Some points, one per row:
[ -18   -5   30   83   -2  -21  -33  -36   73  -11  -14 -114  -12  -31  -12    0  -22  -19   11    5    1  -33   -6   21   15   -6]
[  10  122  110   22   -9  -22   20   -7   38  -63 -103   35  -40   27  -18   72  -21   18  -24  -49   93   15  -22  -18  -36 -101]
[-26  41  79  76  31 -17 -54 -77  90 -55  14 -55  -7  -8  -2  24  16  21 -24 -42  22 -42 -28  35  23  -6]
[ -1  41  77  -5 -39  13   6 -12  26 -74 -35   5 -48  38  32  25 -43 -36 -32 -61  57  -3 -27 -56 -28 -83]
[-27  29  68  60  33 -14 -34 -88  87 -51   4 -89   8 -23  -5  -1  21 -20 -21 -27  23 -56 -22  36  29  21]
[-23 -45 -36  -9  -1  11 -14 -27 -12  20  28 -17  16  -6 -21  28  34 -10  16   8 -34   1   5  31  48  40]
[-19  -4  -3  39  27  -7 -28 -37  46 -15   8 -35  -2  -5 -30  23  39  20   4   0  -3 -41 -30  32  27  18]
[ 22  66  77 -17 -13 -19  20   2  10 -67 -76  47 -29  17  -3  40  -7  11 -30 -27  94   4 -13 -31 -31 -42]
[  3  16  20   2  16  -1  11 -21   5 -30  -6  32  -3  20   5 -13 -25   7 -17 -16  -8   5  -4 -15  -9 -27]
[-11 -57 -71  -6  17  21   0 -11 -21  75  10 -16   5 -16 -43  11  40 -36  32  16 -27   6  -3  40  53  55]
[-19 -37 -46  -7  19   6 -29 -11   2  43  44 -61   6 -25 -22  14  58  -6  23  17 -17   0   3  24  17  36]
[ -1 -70 -59 -21  16 -21  27  23 -32  50  48  12  51   9 -11 -26  35  15  21  52 -94  10  33  -4  -4  58]
[ 42 106  83  20 -34 -17  45  14  41 -81 -78  61 -31  10 -37  41 -14 -16 -23 -33 121 -22 -24 -41 -34 -73]
[-11 -39 -19 -19  11  18 -13  -2 -42  12  12  29  -2  23   6  27  -6  -2   0   5 -11  13  21  -5  11 -11]
[-43 -50 -54 -16  30  37   0   6 -48  54  76 -21  44 -22  29 -82  28  27  19  25 -59  -3  26  25  -3  70]
[ 42  94  89  10 -33 -14  26 -25  56 -63 -67  18 -33  25 -21  26 -18  21 -17 -35 107  20 -18 -32 -19 -71]
[ 13  13   8  57 -43 -18  11  22  43  -7  -2  -2  -8   2  16  12 -32 -22  -2  -9  15   5 -20 -33 -11 -51]
[ -8   6   9  21   3   5 -48 -40  40 -14   2 -43  -2   8  -3  26  27  -7  11   0 -23 -33 -22   1  23   5]
[ 40   1 -22 -64 -25  -7  47  84 -91  -2 -26  93 -13  24  31  10 -23  -6 -10  15  12  26   7 -67  -5 -22]
[-15 -35 -80   8  39   1   9  18 -22  59  66  -4  53 -35  16 -64   4  31   7  14 -82   7  12  22  16  55]
[-10 -55 -71 -12  12  21   0  -1 -32  72  12 -11   6  -9 -36   3  38 -29  33  17 -31  12   3  37  42  47]
[ 22 -38 -49 -48   8  22   9  22 -60  59  34  -4  19  10 -46 -17  26  -8  51  36 -21  21  29  22   7  41]
[ 16 105 105   0 -32 -25  23  -2  41 -77 -72  54 -62  16   1  45 -21  13 -30 -38 125  25   0 -56 -14 -57]
[-37 -23 -54   3  40  18 -44 -39  -6  37  40 -46  18  -2 -23  25  38   5  11  13 -59 -19  -7  53  19  37]
[ 35  -9 -27 -55 -20  -9  42  73 -80   3 -14  80  -2  18  26  -1 -16   1  -8  17  -1  26   9 -52  -1 -11]
[ 19   1   2 -33 -46  11  34  41 -59  12  -6  63   1   4  25   4 -23 -10  -7  23  -6  57  18 -35 -20 -42]
[-17 -42 -68  -9  25  10  34   6 -12  49  62 -12  42 -36  26 -83  13   4  32  26 -82   5  18  32 -11  38]
[  7 -41 -55 -22  21  -6  18  33 -16  48  20  12  18  -9 -22 -50   8  30   8  23 -39  17  13  -5   2  29]
[ -6   8  14  42  24 -13 -28 -68  32  -5   8 -62  13  12 -43  45  22   2  -4 -15 -16 -44 -23  46  23   0]
[ 35 -23 -28 -77 -41  19  39  69 -68   9 -10 102  -8  29  32 -11 -13 -15  20  -3  18  37  28 -48 -34 -15]
[ -37   56   61   86   59  -28  -52 -113   82  -69   27  -57   -8  -14   -7    0   19  -12  -18  -10    9  -74  -44   33   31    1]
[-25  41  45  88  44 -11 -40 -93  75 -53   6 -82  -4 -10 -26   8  14   7 -33 -56   5 -48 -28  55  22  11]
[  2 -39 -50 -30   1 -16  39   7 -22  16  26  -1  23 -31  12 -23  14   5   8  15 -38  15  23 -11   7  43]
[  5 -53 -73  -7  25   6 -11   5 -22  34  91 -32  56 -12  12 -72  36   5   9  38 -89 -20  -3  31  14  64]
[ -2 -64 -55 -41  26  -2  15  27 -46  44  33  21  38 -18  -3 -46   3  32   3  59 -56  20  11  -3  20  42]
[ 12 -77 -51  18  44   5  33  13 -21  57  39 -18  17 -17   6 -48  31  46  17  35 -82  14  21  47   6  52]
[ 13  53  86  -9 -39  15 -25   6 -16 -56 -32  24 -28  35  45  40 -75 -19 -10 -66  52  -1 -15 -44 -72 -57]
[ -8 -69 -61  -3 -14  26 -29   8 -13  43  33 -45   6 -13 -24  10  34  14  50  10 -28   6  23  44  25  45]
[-28 -31 -22 -22  -1  24 -16 -10 -31  16  34   6  13  10  15  22  21   3  -5 -15 -26 -16  15  26  29  25]
[ -3   3  -3  68   7  -9 -23 -18  99 -22   2 -87 -31 -42  -3   3  -5 -16   8 -11  -3 -27 -20   8  30 -32]
[  8  36  57  39 -37   6 -22   7  27 -30 -35   8 -61   8  14  15 -76 -11 -20 -46  66  -6 -17 -36 -58 -67]
[-10 -21 -43  -6  22   4 -64 -35 -30  26  45 -24  19  11  -7   6  38 -14  24  17 -51 -23 -15  40  33  25]
[  3 -64 -62 -13  30  -7   9   9 -20  44  28 -15  62 -24  -8 -30  44  30  -1  45 -66 -13  35  40  29  40]
[ 14 -27 -42  -9  16   1  -1   2 -11  15  61 -18  38  -4  11 -53  32   3   1  28 -50 -13  -6  22   9  39]
[-37 -38 -31   6  32  -7 -42 -36  -2  23  18 -60   6  -1  -5  30  32 -11  15  -8 -36 -37   4  58  29  31]
[ -5 -39 -50 -72 -23  37  -2  71 -86  52  18  23  -1  -9 -13 -13  39  12  43  26 -26  23  18  16  -2  41]
[ -7 -32 -79 -26  29   0   8  28 -35  34  72  -3  60 -45  21 -73   8 -14 -10   9 -55  15  38   1   6  60]
[-29 -79 -81 -25   8  -3  13   8 -17  35  43 -31  47 -40  18 -83   9   0   8  10 -98   3   4  11  -5  81]
[ 26  61  68  34 -53 -11 -17  -2  33 -64 -44  33 -40  33   5  16 -56 -25 -21 -54  79   9 -14 -14 -36 -71]
[  52   87  101  -12  -21  -19   18    1   15  -59 -120   84  -47   44  -18   42   18    9  -41  -16  111   10  -28  -57  -34  -80]
[-20 -52 -72 -36  14  26  17   9 -80  40  13  13  23  33  -4  17  17   2  22  27 -40   5  12  28  26  11]
[ 34  76  71   1 -25 -11  22   0  22 -59 -71  38 -43  29 -14  41   2   9 -13 -35  92  10   4 -40 -23 -51]
[  28  101   92   -1  -20   -8   -1   -7   57  -93 -103   57  -47   22  -28   48   15    9  -43  -42  116    4  -14  -28  -24  -70]
[-20 -40 -31   7  31   2 -23 -36 -26  17  42 -15 -14  -4 -21   5  19 -11   4  18 -23  -3   3  39  28  11]
[-30 -54 -68  -7  24   8 -15 -20 -23  69  55 -20  14 -11 -10  -8  33   5  67  66 -62  22  14  45  28  33]
[  7  13  22  -8  10   5  20 -19  -6 -16  -2  43 -19   4  41  -2 -27   9 -16 -38 -10   8 -10 -19 -12 -13]
[-21 -41 -40 -32  24  10  -3   6 -26  48  50 -16  30 -30  35 -49  -8  29  19  32 -97  -6  36  26  20  78]
[  4  10 -29 -30  25  -2  16   2 -58  38  -7  21   4  35   1  24  15  24  -6   8 -15   2   6  34  -3  11]
[ 10 -67 -62 -53  37 -20  53  23 -25  34  39   4  41 -22 -18 -26  18  20  14  62 -60   6  22  30  17  55]
[ 21  41  33 -33 -28   9  28  25 -37   0 -25  47 -11   6   0  16 -49  -3 -28 -26  42  -6   7 -57 -57 -52]
[ -8 -34 -43 -21  22   3 -25   3 -29  35   7 -20  22  12 -15   1  46  15  45  22 -25  14   0  13  20  43]
[-29 -64 -85 -53  -8  -9  10  36 -61  88  13  10  23  -6 -45  -9  15  -8  42  23 -68  27  29  23  14  49]
[-27  49  55  71  48 -21 -41 -90  74 -59  19 -44 -10  -9  -1  -2  12  -9 -18 -14  13 -63 -38  22  22  -2]
[-11 -18 -20  50  23 -15 -18 -44  31  -9  17 -49  22 -15  -7  -1  32   2 -10   6 -24 -27 -10  61  25  32]
[ 39  93  72 -14 -26 -38  29  12  13 -65 -90  61 -44  29   3  26 -28   1 -29 -19  80  23 -35 -36 -26 -48]
[-14 -60 -40 -28  16  19 -10   4 -55  22  24  33   4  18   4  29   9   4   3  19 -26  18  26   3  22  -1]
[-18 -56 -69  -8  29   3  -1 -12 -22  62  55  -4  35  -4   9 -48  26  12  27  14 -66  -7  36  24  -3  62]
[ 15  -3  23  29   6  -6 -17 -20  34 -14  14 -44   2  -7  -1  20   7  15  14  -6   3 -22  -7  26  17  20]
[ 43  82 100  -9 -39 -21  25 -12  31 -89 -85  55 -50  24 -39  50 -10   3 -38 -35 119   2 -21 -26  -7 -81]
[ 11  34  53  -3 -42  21  -8  10 -10 -30 -36  19 -45  13  38   4 -61 -24 -27 -43  43  11   8 -54 -41 -47]
[-15 -45 -61  -3  24  53  14  10 -38  75  71   0  45 -20  27 -74  19 -13  17  32 -71  10  19  10  17  73]
[  5  49  55  14 -44   5  10  22   5 -34 -26  32 -52  25  15  36 -48 -20 -19 -60  75  -5  10 -50 -36 -64]
[ 11 -58 -35  15  37   4  31   6 -17  42  29  -6   8 -12  12 -38  20  39  11  20 -67  13  15  33   2  37]
[ 15 100 103  13 -22 -35  25  -1  36 -88 -99  47 -41  43 -31  52  -4  28 -25 -24 127   3 -27 -44 -25 -83]
[  2 -56 -60 -14  50 -21   4  15 -44  49  43 -16  26 -21 -16 -33  46  29   8  24 -42  16  13  24  16  48]
[  3 -11 -24  -9   7  -1  17   0 -21  13  -8  39  20   4 -13  -8  -1 -16 -11  16   1 -13  24   5  18  -4]
[ 28   9   8 -15 -20  -4  -1  58  12   7 -17   2  -4   8   8  -5 -54  -3   9  23  35  16  -2 -29 -25 -40]
[ -15   13   12   86   -7    7  -17  -43  105    1    9 -101    3  -32    6   -4   -1  -21    3    0  -16  -29  -36   16   -5   -3]
[ 31 -14  -9 -87 -23   8  35  61 -58  16 -32  86  14   3   2  -7 -33   5   7  19  32  41  22 -56 -31  -9]
[ -22   31   49   59   55  -20  -44 -105   85  -46    7  -65  -26  -38   13   29   12  -18  -24  -23  -19  -54  -43   38   32   26]
[  43  121  106   -9  -33  -21   28   24   39  -68 -112   58  -50   39    4   40  -29   -1  -44  -25  127    8  -36  -45  -41  -89]
[ 10  73  81  15 -34  -9 -24 -13  48 -46 -49  26 -31  19   8  37 -54 -20 -34 -40  88 -17 -21 -35 -33 -65]
[ 12  50  77   0 -41  25 -15  10 -17 -52 -37  33 -26   9  14   7 -69 -31 -13 -40  89   5 -18 -48 -62 -97]
[-37  36  61  58  54 -59 -30 -99 104 -43   6 -59 -13  -7 -17  29  23  -6 -19 -60  -8 -52 -26  64  19  16]
[-31 -41 -40 -44  -9  34 -10   7 -61  28  41  27  15  16  19  22  24   4   1 -13 -32  -2  23  18  29  28]
[-14 -68 -79 -46 -14  33  32  25 -78  67  12  28   4  -3 -38 -19  34   0  71  12 -31  29  27  28  11  10]
[-21 -50 -73 -37  16  24  27  14 -78  43  18  21  25  27   1   9  18   4  22  37 -48   6   9  23  23  17]
[-21 -45 -65 -21  34  17  18  20 -46  52  64  -6  50 -54   0 -52  16  -4   4  24 -77   6  -4  30  25  76]
[  9  41  70   0 -27   9 -28   0  -5 -45 -23   9 -18  24  35  38 -57 -17  -8 -57  42  -1 -16 -29 -54 -42]
[-34 -68 -69  -3  43   6   6  49 -25  62  80 -46  21 -35   4 -58  -6 -21  29   7 -67   4   0  47  -7  63]
[ 19  -3  -2  28 -29  -3  14  24  26  11  -8  10 -23 -15  17 -13 -31 -11  -4  -3  14  15  -7 -13  -7 -35]
[ 11   7  12  -1  -1   9   8  11  23  -1 -11   6 -11   8  14 -10  -8   3  -7 -21  19 -13  -5 -14 -10  -6]
[  5 -36   3 -26 -11 -16  19  -4 -23  -4   0  29   9   4 -12   4 -15  25  11   8  11  15 -21 -21  11 -17]
[-16 -47 -58 -25 -15  17 -11   1 -36  56  17 -26   4  -8 -14 -14  27  -7  55  25 -42  26   4  42   0  30]
[-31  20  60  82  30 -14 -56 -66  85 -39  26 -58  -5 -18   7  17  12  14 -21 -36   3 -43 -26  40  25   2]
[  22  116   99    7  -21  -19   17    8   24  -68 -117   49  -49   12  -15   26  -24   14  -20  -34  108    9  -16  -56  -38  -90]
[-23 -45 -72 -27  34   5  -7   6 -48  49  58  -4  42 -23  15 -56  25  10  26  17 -72  -2  21  31  32  55]
16 more points follow, each with its number after it:
[ 11 -75 -52  14  43   4  31  11 -17  56  40 -15  24 -19   4 -50  34  38  15  40 -78  13  20  46   9  49] 0
[-14 -40 -62 -42  24  29  -5  -7 -33  43  38 -34  31 -29 -15  -5  27 -18  69  40 -48  24  23  41  21  27] 1
[ -8 -55 -61 -43  38  -7  36  11  -7  26  53 -41  37 -45  13 -40  16  40  -9  25 -80   4   9  51  50  43] 2
[  2 -44 -49 -31  46 -18  25  44 -14  28  25  11  45 -28  -3 -41  22  39   8  49 -33   1   8   4  32  54] 3
[-28 -36 -30 -31  -2  23  -9  -2 -41  16  37  12  11  16  14  21  25   4   2 -13 -26  -6  19  19  29  28] 4
[  7  54  41 -16 -42  13  -6   3  -3 -31 -24  32 -53  24  33  33 -51 -38  -3 -34  55  12   2 -41 -55 -59] 5
[-43  25  73  94  45 -17 -73 -89  99 -51  33 -76   0 -18   3  24  24  20 -24 -42  -2 -57 -31  53  34  11] 6
[  5 -52 -79 -13  33  18  32  20 -20  76  78 -34  71 -31  29 -46 -22   6  13  28 -84   2  33  16 -11  59] 7
[-10 -42 -43 -25  23  -1  -6  33 -34  28  34   4  11  -2 -10  -7  34  17  45  17 -18  19  29  24  25  12] 8
[ 29 104  87   4 -31 -20   8   5  47 -88 -82  56 -32  21 -16  32 -32  17 -40 -30 126  20  -7 -40 -36 -77] 9
[-38 -25 -33   4  24  35 -50 -45 -35  17  21 -49  33   9 -25  27  11 -16   5   5 -56 -24  -4  56  46  27] 10
[ -5 -44 -58 -16   9  24 -24   9 -32  37  34 -27  28 -15 -15 -11  41   8  55  39 -33  29  22  56  37  32] 11
[-11  78  70  24 -24  30 -22 -12  21 -31 -53  -8 -50  38  40  34 -85 -59 -36 -73  67 -10 -15 -41 -12 -52] 12
[ 13 -62 -63 -22   6 -18  29  39 -28  86  31  -6  35 -22  -2 -51  30  35  -2  38 -35   7  32  12   8  40] 13
[-20 -54 -55   4  16 -14  -1  12 -48  61  36 -40  28 -17 -21 -19  46   0  59  41 -50  24   8  33  30  43] 14
[ 38 -30  -7 -32 -37   3  20  77 -37  33   5  39 -22  -3  23 -26 -55 -11  10  18  11  30  32 -61 -40 -40] 15
Which two of these numbered points are nearest to each point below, ignoring the 2 directions in which the first points spread most? Their numbers follow each, nearest first.
[ 23 -53 -60  -2   9  -9  27  14  -5  36  36  -7  33 -13  12 -50  43  36  21  31 -71   1  22  25  25  59] > 0 13
[ -3 -51 -59 -20  52 -19  19  33  -9  35  40  -8  54 -36   1 -54  23  40  10  49 -48  -7   8  16  42  69] > 3 9
[ -5 -71 -41 -17  30   0  42  22 -50  59  52   6  37 -17 -13 -45  41  28  10  48 -52  28  28  22  14  64] > 0 9
[ -5 -57 -87 -60  -3  27  16  35 -76  62  20  26  28   3   1  -8  -7  14  46  46 -37  36  31   1 -15  30] > 1 11
[  6 -58 -77 -10  34  16  26  18 -16  68  71 -37  70 -31  24 -46 -10   9  14  28 -77   4  29  17  -1  60] > 7 15
[ 11  13  10   8 -38 -23  22  54  16   9  -1  -3 -17 -10  22 -16 -54 -22  21   9  21   4   7 -42 -49 -39] > 15 7
[-15 -76 -62 -21  37  17  30   2 -25  66  51 -10  30 -15  -6 -54  13  -6   7  43 -89   8   0  -4  12  90] > 0 9
[-35 -21 -22  20  20  25 -46 -42 -11   9  20 -59  22   4 -24  21   6 -12   9   8 -40 -21  -6  56  40  18] > 10 4
[ 14  49  46  -7 -37   9   0   3  10 -37 -22  31 -47  16  38  21 -47 -31  -5 -37  51   8   5 -43 -55 -55] > 5 15
[ 13  42  80  29 -33  42 -13   6  20 -35 -42 -16 -35  26  35  25 -51 -29 -10 -79  84   1 -17 -47 -28 -71] > 12 5
[ 29  34  29 -20 -35   8  16  24 -36  -9 -32  75  -1  37  26  -8 -30  16 -23 -13  17  21 -11 -37  -5 -34] > 6 9
[ -4 -55 -65 -22  50 -20  20  33  -6  36  41 -13  51 -37  -4 -54  22  38  12  51 -52 -10  10  12  42  75] > 3 9
[-12  27  19   2   7   1 -12   1 -14 -23   3  15  14   4   5  13  -9  26 -41 -39  14 -18  11 -23 -28  -2] > 6 4
[  9  17   4  52  -1 -13 -28 -52  33 -24 -20 -46 -15   5 -18  13  14   2  10 -14   2  -4 -26   9  34   1] > 14 11
[ 49  -8   7 -60 -40  18  60  54 -94  30 -28  82 -19  23  23 -27 -22  13  10   6  32  53  -5 -56 -26 -14] > 0 6
[  1 -53 -49  -1  39 -19  18   3  20  27  30 -34  34 -35  -5 -45  23  15   3  40 -58 -12  -1  21  39  25] > 3 13
[ 17  45  32 -34   1   4  10  47 -45 -42 -34  64 -35  23  36 -10 -23   4 -55 -23  39  16  -1 -50 -53 -35] > 6 9
[-23 -69 -83  -5  53   5  23  33 -17  54  72 -19  50 -24  25 -59   2  -4  14  15 -79  23   2  31  -1  69] > 7 0
[  3  -3 -14  64   4  -5 -40 -64  33 -10  -2 -68  -7   0 -21   8  24   3  20 -11 -19  -8 -22  17  47  14] > 14 11
[ -5  -6  -1   2   6   4  36  15 -10  11 -27  12   2   7  -8  -7  20  -5  11  14 -10  25  20   8  -6 -19] > 0 14
[  39   98   89   13  -25  -19   29   -2   43  -68 -101   33  -52   32  -11   54   -7   -9  -20  -39  108   16  -25  -43  -13  -71] > 14 8
[  3 -68 -59 -21  48 -20  29  13   4  39  35 -18  43 -36  -5 -56  31  17  -2  48 -69  -9   4  18  40  27] > 3 2
[  51  120  107    0  -31  -22   41   10   30  -74 -123   64  -60   43  -13   63   -8   -4  -27  -45  127   28  -27  -53  -18  -81] > 14 8
[ -13  -45 -112  -18   29   37   30    5   -3   68   74  -31   49  -38   20  -95    4    0   15   16  -65   26    2   26    7   80] > 7 9
[ -6  38  54   6 -18  10 -22 -28  24 -16 -21   5 -36  22  35  24 -52 -32  -1 -44  46  -9   3 -30 -43 -38] > 5 12
[-25 -31 -39  24  39   2 -53 -42 -11  14   7 -66  29  -2  -9  10  35 -19   9   7 -30 -52  21  65  71  37] > 10 4
[ 23  29  21 -14 -25   5   5  13 -25 -11 -24  51   3  24  18  -5 -17  13 -22 -13  13  11 -13 -25   6 -26] > 6 9
[-13 -62 -59 -14  27   5  20   6 -40  64  89  -9  55 -21  47 -81   9   2  20  18 -91  16  35  36  -1  69] > 7 6
[-11 -15 -48  13  45  13 -41 -47 -17  26  45 -51  23  -7 -45   9  38   3  11   0 -45 -35  15  66  65  42] > 10 4
[  0  38  54  -4 -28  10 -22 -21  18 -19 -34   9 -36  25  22  31 -47 -34   3 -44  56   1   1 -34 -39 -41] > 5 12
[   0   33   54   56   33  -23  -25  -95  110  -72   15 -101  -16  -21    0    9   25  -24  -45  -32  -11  -65  -18   45   30   -6] > 2 9
[ 27  99  80   2 -32  -9   5  10  33 -86 -75  52 -34  20  -5  31 -42  11 -39 -28 116  21  -4 -45 -42 -69] > 9 6
[-14 -58 -88 -25   9  29  -2  26 -63  47  13  20  26 -11   2 -23  20   3  42  58 -52  23  22  45  18  31] > 11 8
[-27 -51 -15  -9  32  34 -40 -51 -19   5  27 -16   8  -7 -45  10  34  11   9  11 -56 -30  -5  40  39  17] > 10 4
Now 16 new points, numbered from 0 again:
[ -4  -7   0  20   2   5 -42 -33  39  -5   4 -45   1   0  -6  19  28  -2  16   7 -29 -26 -21   4  27   9] 0
[  0 -35 -34 -10  29 -11  -1  14 -28  32  27  -4  13  -9  -8 -22  30  20   5   8 -27  13   9  18   5  28] 1
[  26  127  107    7  -15  -26   16    7   30  -74 -127   54  -51   10  -22   28  -17   20  -22  -31  122   18  -17  -56  -34  -88] 2
[-16  43  48  79  26 -10 -37 -78  67 -55   0 -62 -11  -3 -20   9   0   0 -31 -55  16 -39 -26  44  11  -3] 3
[ -1  -4  10  20 -57  -5  41  40  26  -4 -20  19 -19 -28  -1 -11 -56  -6  18  35  37   5   5 -41 -43 -24] 4
[ 10 -24 -34 -27 -16 -11 -17  -6 -38  22  32 -11  16  -8  -6  11  33  -1  12  16 -19 -16  12   5  12  28] 5
[ -25    9   71   77   40   -4  -51 -106   82  -55   11  -89   17    5    4    4   20    1  -34  -28    0  -53  -51   22   39   16] 6
[ 10  52  82  28 -35   5 -29 -16  40 -72 -37  -6 -37  -2  26  28 -61 -38 -16 -40  72  23  11 -26 -45 -33] 7
[-21  25  30  72  54 -23 -15 -98 103 -45  22 -82  -7   2 -10  12  39  -4 -19 -29  -1 -66 -10  59  46  31] 8
[ 11  55  52  -4   9  10   9 -13   8 -39   5  34 -17   6  40  -7 -21   0 -51  -5  30  10   1  -6 -27 -19] 9
[ 25 -28 -36 -71 -31  20  36  58 -72  14  -6  88  -3  31  27  -6  -7 -13  20   3   7  31  26 -35 -23 -11] 10
[ 24   6  23  10 -35  -5   1  34   8 -15 -13  21 -33 -11  18  -1 -66  -6  10  18  29  16 -12 -43 -41 -46] 11
[-12 -55 -58 -26  16   9 -18   8 -14  55  53 -40  11 -27 -19   0  58   0  30  32 -31  13  19  16  15  38] 12
[-10 -42 -58 -26  13  20 -27  -2 -29  74  31 -38  35  -3 -38   4  17 -13  71  30 -58  -2  15  44  66  65] 13
[-16 -48 -75 -31 -19   8   7  26 -42  48  18  16  25  -4 -21 -31  33   8  35  31 -61  16   7  21  14  33] 14
[ 25  -8  -6 -32 -51  10  28  42 -39   9 -22  58 -13  21  16  13 -44   0   5  14   0  32   0 -66 -13 -30] 15
The same question for these:
[  9  36  44   8 -25   9   2  20 -14 -15 -24  27 -30  21  36  21 -45 -14 -16 -12  41   6  -2 -50 -36 -29] > 15 10
[-27 -51 -64  -7  13   9  22  35 -50  53  81   7  48 -48  39 -64  -1  11  22  32 -84  18   7  12  17  64] > 9 15
[  5  -1  14  66  -7   2  -2 -32  69 -26   8 -94  20 -24 -16   5  -9  -8  14  -6  -8 -11 -23  30  30  -6] > 15 11
[  3 118  96  24  -6 -23  40  11  30 -85 -91  54 -51  18 -24  30  -2   8 -19 -29 127   5 -19 -52 -38 -64] > 2 1
[-16   1  41  49  31  -3 -39 -81  55 -37  15 -70  22   7  -1   0  23  -1 -22 -16  -6 -38 -37  17  32  18] > 6 10
[ -6  -7   0  23  16   3 -60 -47  42  -7  11 -56   4   4  -9  29  43  -2  17  11 -41 -38 -25  10  36  20] > 0 5
[-14   1   5  69   1   5 -18 -46  84   2  14 -89   4 -24   3   5   4 -15   4  -2 -18 -25 -30  22   6   3] > 15 11
[-13 -60 -77 -75 -10  32 -26  28 -66  41  28   2  33 -22 -16 -35  44  15  40  30 -28  31  19   4  -1  53] > 12 5
[ 15  22   6  11 -60  -3  23  43   6  13 -29   9 -26 -13  19  17 -47  -9   2  21  -5  22 -17 -51  -8 -20] > 15 11
[-25 -51 -57  -9  27  34  13  17 -20  62  65 -11  30 -15  25 -83   2   3  17  34 -88 -23  40  22   2  52] > 9 3
[  35  111  104   -5  -32  -25   16   -7   56  -93 -109   72  -55   11  -22   55   -3   21  -23  -17  119   21    0  -54  -42  -77] > 2 1
[ 47 106 102   5 -38 -15  35   0  36 -84 -91  55 -60  34 -14  51 -10   7 -29 -50 125  10   4 -53 -33 -76] > 8 1
[ -17  -14   23   83   -9  -24  -32  -18   73    0  -17 -121  -19  -34  -13   -3  -32  -24   19   14    3  -29  -10   20   11  -12] > 4 11
[ -9 -35 -64 -65 -20  17  19  53 -57  54   7  -7  28 -16 -13  -7  38   1  32  31 -48  10  63   4  28  31] > 12 5
[ 12 -31 -40 -53 -19  -9 -13   6 -66  28  38  11  21  -1  -6   9  39   7  10  20 -23 -13  22   0  10  36] > 5 0
[-16 -45 -73 -36 -27   5   3  29 -48  47  16  28  21   1 -22 -26  33   4  39  22 -59  18   7  19   6  32] > 14 0
[ -2 -51 -61 -16   9  21   7   1 -30  70   5   2   8  -9 -31   6  31 -28  23  10 -17  10  -3  24  41  40] > 13 14
[ 14  26  14 -31 -17  11  24  22 -34  12  -7  33  -2   6   2   3 -38  -4 -17 -19  16  -4   5 -42 -46 -27] > 3 10
[-13 -27 -46 -28 -27   6  -2  17 -34  33   5  25   9   6 -12 -14  15  -4  31   7 -35  13   5   8  -4  16] > 14 0
[  2 -32 -50 -34  -4  20 -19  26 -72  42  25  39   7  28  -4  15   0  24  34  23 -41  22  15  29  34  47] > 13 0
[  6  18  35 -35 -37   2  47   9 -26 -21 -11  78 -18   4  43   9  -7  10 -32 -17  39  40  -6 -39 -31 -24] > 9 10
[-18 -84 -67 -19  40  17  30   1 -19  67  64 -10  25 -16  -5 -56   6 -15   7  38 -94   5   0  -7  12  93] > 15 6
[ -3  27  55  73  49 -10 -40 -78  84 -61  34 -84  15  13  -1 -17  15 -29 -31  -4   8 -69 -20  54   1  21] > 9 10
[ 26 -22 -36 -67 -29  20  27  55 -67  13  -2  79  -1  20  21  -7  -5 -14  24   4   6  31  30 -36 -23  -7] > 10 0
[ 22 -13 -19 -50 -28  12  24  39 -33   2  -2  73  -6  27  23  -7  -6 -14  14 -10  15  19  19 -26 -24  -7] > 10 3
[ 19  98  77  -2 -11  -8  24 -10  39 -77 -67  36 -49  23 -14  49 -23   4 -12 -18 106 -10 -13 -31 -17 -63] > 8 1
[-42 -24 -65 -27   0   1  -1  20 -21  40  42 -38  18  -9 -11  -8  50   6  43  50 -51  -2   3  36  16  65] > 14 12
[ -1  71  77  30 -44  14 -43 -19  10 -48 -50   4 -54  33  26  25 -74 -48 -20 -34  44   9  -1 -34 -49 -36] > 7 15
[ 25  -5   0 -29 -55 -17  36  93 -31  15 -20  74  -2   5  51 -30 -55  -4   3   8  42  62  11 -60 -70 -34] > 11 4
[ 23 -68 -65 -28  22 -15  22  11 -23  50  34  -5  48 -39 -10 -49  37  11   6  39 -82   2  32  30   6  39] > 1 8
[  38  104   82   11    8  -11   28    6   24  -67 -113   49  -13   24   -6   24   -7  -10  -22  -30  127  -13  -28  -53  -33  -75] > 2 1
[-21 -43 -63 -21  40  17  24  26 -43  55  66  -2  52 -59  10 -62  11  -6  -4  20 -80   2  -4  27  24  84] > 9 3
[-24 -45 -60  -9  31   9  -9   8 -44  50  63  -8  47 -29  22 -54   7  13  14  14 -63  -1  11  34  26  48] > 3 1
[ -6 -24  25  19  17 -28 -41 -41  79  -2   0 -53   2   6 -18  19  40  12 -25   6 -15 -30 -21  27  26  23] > 0 1
